One turn moves every row onto another: examples first, then more rows asked
das: [-19 -35  16  18  35 -14  16  25 -25  -8   9  38  -8 -10  -4 -16 -35 -28
   9  -8  10  16  18  -1  33   1  -1  41  15  10   5]
zuv: [-47  -3   3  -8  24  -2  28  53   0  -6   0  24  10  19  -1 -15  21 -55
   2 -19  27  20  19 -13  -1   6 -20   3  14 -12 -10]
boked: [-22 -18  10 -32  29  -7  31  11 -29   2   6 -26  -3  12   8 -31 -28 -26
  30   3  23 -15   4  -6  13  29 -25  33  -4 -17   6]
Relav: [-53 -12   5 -18  30  -3  28  35  10  -9  -5   5  23  15  16  -6   9 -51
   2 -14  17   4  33 -11  -7   7 -17   7   5 -17 -15]
Getet: [-18  13 -23 -27   6  -7  37  26   5 -16 -13 -14 -18  -1 -17  -4   9 -22
  -6  14  -9  10 -14 -20 -16  11 -22  40  32 -11  11]
Vazu: [-21  -3 -24 -20  20 -13 -19  59 -39  13  16  29  12  17  -5  -2 -33 -28
  20 -15  12   5 -13  15 -11 -33  -5   8 -10  10  -2]
vabaz: [-21 -44   9 -18   2  -4 -18  18 -33 -35 -17  34  -2   6  10  28 -18  -8
  13  10  21  -3 -21  -8  16 -14 -12   6  34   7  13]
zeso: [ -4  10 -22 -27  34 -16 -15  56 -35   6  22  32   7  29  -8  -4 -21 -29
   9  -6  -3   2  -9  10   0 -27 -16  20 -11   4   8]
rim: [-18 -16  -4 -31  30 -18  24  19 -34  15  12 -17  -1   5   3 -30 -51 -15
  24   5  14 -16   4  -6   1  12 -18  36  -6 -14  11]
bulo: [-37   9 -12 -19  -3   7  51  22   6 -14  -2  -8 -13 -16 -10 -11   3 -25
   2  16  -5  12  -7 -24 -14  16 -24  35  29 -17  -5]
lomam: [-18  -5 -12 -35  -5  14  -2  45 -60 -10  -8 -18 -16 -20 -16   8 -31 -29
  35   4  -1  11 -29  15  -3   6 -19  20   1  11  -6]
loz: [-24   8 -17 -25  -5   3  37   5  -4 -16  -2  -3 -21 -10 -13 -13  12 -22
   5   6  -5  15 -32 -18 -15  21 -21  46  32  -3   0]
ponep: [-28   7 -23 -49   6  -1  -2  12   4 -14   1  34  14   5  11   3  27 -20
  13   1   8  38 -22  12 -23 -20  -6   7  30 -10  -8]
mip: [-18 -34  12   0  18   7   3   8 -32 -25 -13  21 -10   4  15  22 -27 -18
  35 -23  14  -5 -21   4  45 -11  -8  20  -3  14   5]
murut: [-40 -20   2  -8 -25   6 -11  16 -14 -22  -5   4   1  -5  14  17  16 -31
  -3  33  16  11 -33  16   3 -18 -10  27  24  31   3]
nikeg: [-44 -23   2 -13 -32   0  -8   9 -25 -32 -17   5  -7   0  21  26   9 -27
  -8  22  15  -6 -22  -5   5  -8 -18  21  15  25  12]
Penin: [-25  -4 -12 -18  24 -17 -22  54 -41  15  16  27   2  14  -2  -3 -41 -33
  11 -20  -6  -8  -4   7  -8 -21  -1   9 -14   8   5]
lirot: [-23  -5 -13 -59  10  -7 -20  17 -23 -15  -7  32  11   1   8   2  24 -30
  21 -11  18  46 -18  21 -22  -8  -4   1  27  -6  -7]
Nul: [-47 -26  13 -19 -13 -15   1   7 -32 -28 -12  28   6 -15  18   5   9 -36
 -31  15  20  20  23  -7   0  13 -24  25  16  18   2]
defeb: [-19  -1 -12 -51   1  17   1  29 -45 -12 -12 -11  -1 -28 -13   8 -32 -11
  33  11  -2  27 -34  19  -7   2 -23   9  11   1 -12]
satok: [-30   6 -14 -18  -2   9  41  16  11 -20  -8  -1  -3 -15 -13  10  10 -28
  -5   6 -12   3 -18 -21 -19  15 -28  34  32 -12 -13]
Dati: [-20 -35  16   7  22   3  -1  23 -25  -7  -5   7  -6   2  12   8 -31 -24
  37 -10  22   4 -23  21  45 -19   4  18   3  19   9]
biziv: [-19 -32  12   8  29 -12  14  14 -37 -21   2  52  -6  -7   2   0 -29 -24
   2 -27   8  14  17  -6  35   5 -14  36   0  13  -2]
riv: [-10   7 -22 -61  20  -9  -8  18  -4 -19 -10  18  12   8  12  12  28 -26
  20  -2   9  37 -12  19 -13 -15  -6   7  27 -18   1]
Puzi: [-13 -14 -17 -22  24 -23 -19  52 -41   9  26  37   7  34   0 -13 -21 -34
  20 -10  17  -9  -5   1 -11 -21  -7  19  -1   3   6]
Biru: [-47  -4   0 -16  30 -10  31  43   4   6   3  12  18  17  19 -19   6 -48
  11 -14  30  11  35  -5  -2  -2 -13   3   0 -21  -7]
sofo: [-38 -19  11   5  14 -12  25  -7  -6  -9  11  13  -3  -6  27 -20   9 -43
  -2   1  10  20  17  14  23   5  -1  56  -4  20   0]
fige: [-18   1  -3 -50   4  13 -10  28 -52  -3 -12  -5  -3 -33  -9  17 -36 -22
  27  -5  -9  17 -31  23   0   3 -15   1   4   0  -7]
Tipet: [-17   3 -15 -54   9  -3 -10   3  -5 -10  -2  34  18  -7   8  18  18 -21
   6 -10   2  27 -34  16 -19 -14  -8   5  30 -11 -10]
Mukib: [-28 -19   4 -33  35 -19  19  10 -24   6   9 -15   2  13  12 -28 -43 -23
  14   2   0 -24  14 -11  -3  17 -13  34 -10 -14  11]
Pogop: [-43 -28  16 -12  -6  -6   7  14 -19 -26  -4  20  10 -23   8  -3  12 -39
 -21  32  15  35  18   6   0  11 -18  35  31  15  -8]
Beko: [-16 -45  14 -17   6  -5 -25  23 -33 -20 -10  25   4  -4   3  13 -26  -8
  13  26  25  10 -31  10  16 -16  -7  13  44   9  12]
Zomid: [ -4   8 -13 -47  10  17   5  47 -47 -16 -12 -15  -9 -22 -19  20 -24 -26
  32  10 -11  21 -20  19   7   3 -26  12   4  -2  -5]
teb: [-37 -15   9  -3   4 -14  21 -15 -26 -16   2  21  -5  -9  25  -9   2 -36
 -15 -13   9  12  16   2  22  12 -15  53 -15  27   1]
lef: [-44   6  -3 -20  34 -11  25  58   0  -3 -11   1  13  23   2 -12  12 -51
  -8 -11  21  20  27  -4   1   1 -21   0   2 -11   2]
kun: [-13  -2   4 -46  41 -16  22  17 -32   7   5 -24   3  14   3 -31 -33 -20
  11   9   9  -4   4   2  13  20 -28  30 -10 -14  16]

nikeg turns into Nul
rim turns into Vazu
Now these:
lef turns into kun
Penin turns into fige
loz turns into zuv
Beko turns into murut

One turn moves every row onto another: examples first, then more rows asked
Bilu: [ -2  -2  -2  27 -13  12 -11 -19  27 -23   5  13  23 -11  19  -4 -11  15
 -13  -2 -15 -26  13]
vabe: [ -1  -1   3  26 -12  13 -13 -18  25 -21   4  13  21 -13  32   1 -16  13
 -16   0  -7 -22  12]
vir: [ 13  29 -13  -9 -24  -2  -9  -7  34 -24   1   0  18 -12   0   4 -23  29
   7 -11 -14 -14   6]
pogit: [-16   5 -44 -20 -10 -10 -31   4  -2   6   3 -24  -8   3  -2 -20  13   0
  -1  21   6   5   0]
lof: [ -5  16 -24  18  -9  -6  -8 -16  13  10  -1  39  16 -13  -1   7 -14  20
 -16 -12   2  -6   0]
vas: [ 47  14  22  35   6  -3 -11 -13  24  18 -26 -32 -20   9  12  -5  17   7
  -9  18   0 -10  30]
Vaba: [ -1  -7 -22  -7  -1  14 -35  -8   1  -3  -1 -29   5  18   2  -9  33   8
  18   9  -8 -25  15]
Sifoz: [  5  24   2  36 -12   6 -11  -5  -5  25 -13 -22 -28 -11  21  -4 -11  -1
  14  24  35  39   5]
Tegi: [-18 -11 -23 -16 -12  -8 -29  -5   7  -7 -10 -28  -5  14  11 -21   4  -6
   6  39   2  -9  22]
midu: [ 23  37  18  18 -20   8 -29 -15  17 -11  23  -7 -34   2   9 -10  22   1
  17 -22  14 -10  17]
viror: [-21   0 -28 -21 -16   1 -25  16   8   1   3 -32   4  -2  -2 -16  16   5
  -5  21   3  -4  -1]
Luk: [ -6  38   5  23 -28 -17 -16  -2  31  13   7  -2 -22 -12   1 -17   1 -20
 -20   2  26  -8  18]
Dugog: [ 28   9 -29  -4   3 -21  -1 -41   0 -33  -7 -25  -5  -7   7  -6 -15  19
   4 -13 -22  16  13]
voki: [ 11  -7 -36  14   4 -16   1 -47  -8  -8  -8  28   1  -1  11  -6  -9  14
 -12   2 -13  -4  19]
biz: [ 25   4  12 -10  -6 -14  21 -24  -8   3 -17 -12 -24   4 -20   2  36  18
   8 -21   4   1  31]
vusa: [ 33  20  -1  11 -15  18   4   1 -12  28 -16 -26 -16 -11  39  10   1  10
   5  26  30  18   8]
Tenes: [ -5 -17 -15  30   6  -2  -4 -32   1 -26   6  -6   4 -19  18 -14  -3  10
 -28 -12 -15  12   2]
Lafo: [ -3   9 -24  13 -11  -3  -4 -17  12   4   0  41  16 -12  -5   4 -10  25
 -12 -11  -4 -12   3]
fot: [ 27   3  40   5 -13  -4  -2   5  15  12 -24   8 -35   6  16  -1  -2  30
   0  34  17  20  22]
far: [  1   6  19  23 -14  10  13   8  -3  24 -27 -30  -9 -15   8   6  -1  13
   6  24  28  33  10]
Zudo: [ 28  27   0  28  -7  23 -10  -5 -17  26  -4 -22 -26  -8  20   7  11  15
  25   2  26  31  -2]
Bel: [-25 -12 -20  -1   0   4 -38 -13  -7  -5   0 -11 -12  20 -11 -19  23   9
  28  12  -1   4  11]
lubi: [ 18  22  12  45  -2  13 -14 -21  -2  21 -23 -28 -22   7  16   4  -3   0
  36  18  24  18  23]
Sib: [  4   1 -34 -17  -2  10 -36 -11  -9   7   1  -9  -3  21   3  -6  31  12
  22  11  -1 -21  14]
zelup: [ 12   3  38  21  -4   1  -1  14  15  19 -15  -5 -26  -8 -13  -5  19  34
 -11   6  11  31   2]
kov: [  0   5   0   8 -16  -4 -13 -22  29 -51   4 -19   2 -12   8 -15 -25  20
   7  -3 -20   6  11]
Degev: [ 23   9 -35  -5  -2 -21  -3 -40   2 -36  -2 -17  -9  -8   6 -14 -18  17
   2  -7 -23  13  12]
noram: [ 19  36  -9  -7 -22   1 -15  -9  32 -19   2  -1  16 -10   5  11 -23  29
  11 -16  -9 -12   5]
desa: [ 14  13  11   4 -28  -2 -10  -8   9 -13  18  -7 -37 -13  45 -20   7 -12
 -25  12  22  -1  17]
pid: [  9  -7 -32  16   7 -21   3 -48  -8  -2 -17  24   3  -2  14  -1 -14  10
 -15   4  -8  -1  21]
Zovop: [  8  -8   7 -14 -18 -19  24 -10 -10  -2  -4  -9 -30 -17  14 -14  20   3
 -33   7  17  18  19]
lapu: [  8  23 -21 -11 -10 -27  -5 -30  10 -13 -16  19  -4   1 -12   5 -32  28
  20  -6  -7  15  16]
Simem: [ 10  19 -28 -15 -15 -25  -2 -27  10 -17 -12  21  -3  -2 -10   0 -29  29
  14  -1  -9  11  14]
zemo: [ 52  34  -5  15  -2  -5 -17   2   6  25   1 -16 -41  -6  12  -9  16  18
 -17   5  12  24  -4]
fibur: [ 23   5  24  18 -11  24   6  -5 -11  19 -26 -17 -14   1  23  16   5  22
  30  19  24  21  19]
gofo: [  1   3  10   5 -13   0 -12 -21  24 -51   3 -19   1 -11  14  -7 -24  23
  12  -9 -17  14  10]
nomi: [ 60  17  14   9  -4   3 -11  -6   5  23 -14   2 -33   9  30   2  16  24
  -6  21  12  -2  19]
rane: [  6  33  20  17 -15 -15  -8 -22  22   9 -12   0 -21  12 -29  -1  17   2
  24 -17  12 -13  34]
Tadel: [ 21  12  30  36   0 -17 -19 -14  24   8 -25 -15 -42  11   7 -18  -6   5
   2  32  11  22  29]
gof: [ 16  18  12  35  -1  18   5  -2  -3  27 -23 -45  -5  -9  -3  11  16  14
  19   0  17  22   8]
buba: [-15  -3 -24 -28 -19  -4 -28   4   5   2  -8  -8  -4  14  13 -12   2   4
  10  41  10 -12  18]
Kup: [  4  15   1   1 -18 -33  21 -13  15  22 -25  -6 -13  -4 -10  -5   9 -11
 -25  10  18 -10  36]
dise: [-27 -11  -9 -11  -8  13 -35   2  -2  -2   1  -1  -3  17 -10 -10  24  19
  27  11   3  -4   9]
nor: [ 39  20  17  20  -1  -3   0  11  23  22 -15 -41 -17 -11  -7  -3  24  20
 -23   1   2  11   4]
nali: [ -4 -15 -20  32   4  -1  -7 -35   4 -30   8  -1   2 -15  13 -20  -3  10
 -20  -9 -20   6   5]
lor: [ 17  19  16  39   4  -9 -24  -6   8  18  -4  -2 -49  -2  -6 -20  10  14
  -3   6  14  41   2]
sobad: [ 23  -2  27  -6 -13   6  -2 -23 -11 -26  12  -4 -43   1  16 -11  28  16
  13 -13   9  13  22]
Bipel: [ 22  24   0  37  -6   6   1  -7   5  30 -28 -49  -7  -8  18   5  -1  -7
   5  23  23  11  19]

Zudo turns into far
Luk turns into sobad
vabe turns into Dugog
Now these:
nor turns into lor
Vaba turns into pogit
nali turns into Simem

One turn moves every row onto another: examples first, then more rows asked
zed: [ 15 -10  -7  -5  33 -12  14  17 -17 -20  11 -16 -17   0 -26 -11 -16 -22
   1 -10  10   0  -3 -12  -5  21 -21]
Rig: [ -5  35 -16  -7   2  14  10 -28 -26  -8  15  39 -32 -20  -3 -25  16 -30
  10  -3   8 -23   2 -25   6   5  22]
dunaf: [-17   5   8 -17  35   7   6   5   6 -11  14 -20 -27 -11 -42  14  12  -6
  17   3 -11  12 -14   5   3  28   7]
Gezo: [-27  15  -7 -24   3  27  19  -4 -30 -14   5  36   5   5  -5   8  -2 -28
 -17  -6  -6 -35  15  -7  12   7  32]
gudab: [ -1  28 -29  -5  16  18  19 -18 -25 -14  21  28 -27 -29   2 -26  15 -34
   6   4   7 -15   7 -23   1  -3  24]
bol: [-10  -7  10 -21  -3  23  12  21   7 -13 -11  11  10  34  17  -1  -7  -1
 -20  13 -11 -15  -1   6  19  29  38]
Nuso: [-48  -8   6   4  23 -17  17  24   0   7  -6  -3 -17 -18 -29 -15  18  -1
 -19  14 -14  -2 -12  -5 -34  12  25]
bavot: [ 22 -24  11  18  -2 -24  24   3 -12   0   5 -23 -12   5 -13 -36 -13  -9
 -11 -18  15 -19   7  -7  -7  24   7]
bipum: [ 12  10   2 -23  -7   3  -6   8   8   8 -12  -7  20  24  26 -25   4   1
  13  17   6  25 -27  -4 -23  27  35]
geta: [ 28  28  -9  -9   3  -6   7 -31   0  11  12   2 -14 -14  21 -45  18 -18
  21   3  12  14 -21 -22  -9  18  29]
vetur: [-20  -3  -2 -36  -1  13   6  25   0   2 -23  13  30  25  12  10  -9 -18
 -21   7   0 -18  -6   4   0  23  41]
kasi: [ 17   1   2  12  19   5   6  16  13 -15   7 -18 -14  11 -32   3  -5 -29
  21  -9  16  -3  -4  -2  11  30  -9]
peroz: [-31  10 -13  -5   5  39  23   7 -26 -12  13  25   6   5  -4  13  -4 -30
 -16   4  -2 -26  13 -12  10  -5  36]
Sado: [ 11   9  -4 -30  -8  -9 -18   7  16  14 -20  -4  17  22  21 -16   3 -10
   7  18  11  10 -35  -1 -14  25  34]
baz: [ 25  -3   8  21  -4 -14  19  29  13 -10  -1 -12  -5   5 -14 -24 -14 -28
  -1 -18  33 -29  14  -1 -22  16  16]
gem: [-34   4  17 -23  19 -10   9   7  -2  -8  12  -6 -23 -29 -33  -9   8   5
  -3  12  -7   2  -6  12 -38   9  45]
boz: [ 20  30  -9 -11  -3 -12 -12 -29   4  17   2  11 -21  -6  15 -35  19 -17
  25   8  15   4 -33 -19  -9  16  25]
siti: [-23 -20  15  24 -16 -20   0  15 -11  -2  -1  -9  -3  -3 -25 -41 -10   1
  -7  -4   0  -9   5  -2 -43  10  27]
Leg: [-20  -3   0 -21   3  24  15  28   3   5 -14   5  27  35  13   5   0  -1
 -23  18   0  -9  -5  -1   3  21  43]
pugo: [ 11   5   9 -41  -2  -3 -10   5  13 -11  -6  -1  13  17  25 -23 -13  -5
   7  23  -1  25 -28   8  -9  29  31]
Pavu: [-25   9  -2  10  -5  33   5   6  -9 -16  10  36  -5   9  -4   4 -10 -26
  -6   4  -8 -32  18 -15  17  -3  43]
Niz: [  0  33 -26   4  16  11   9 -10  -2 -13   8  36 -36 -26   5 -24   8 -31
   9  17   8 -24   1 -24  -1  -7  33]
pusaz: [ -8  -1  20   4  -4 -21  17  20   1  -4   3  -3 -14 -17 -13 -28  -4 -10
 -15  -5  17 -22  14   7 -49   3  52]
tukis: [ 22  25   0 -16  11 -10   3 -28  17   1   7   4 -16 -22  25 -30   4 -23
  15  16  10  13 -31 -19 -14   7  34]
Penus: [-25  -1   7  -3  36  -8  13  -4  -3  -2  13 -16 -12 -14 -34  22  -5 -23
  -6  -2 -11  13 -18 -17 -14   2  -1]

boz turns into Gezo
pusaz turns into kasi
Leg turns into geta
Now these:
tukis turns into Pavu
Penus turns into siti

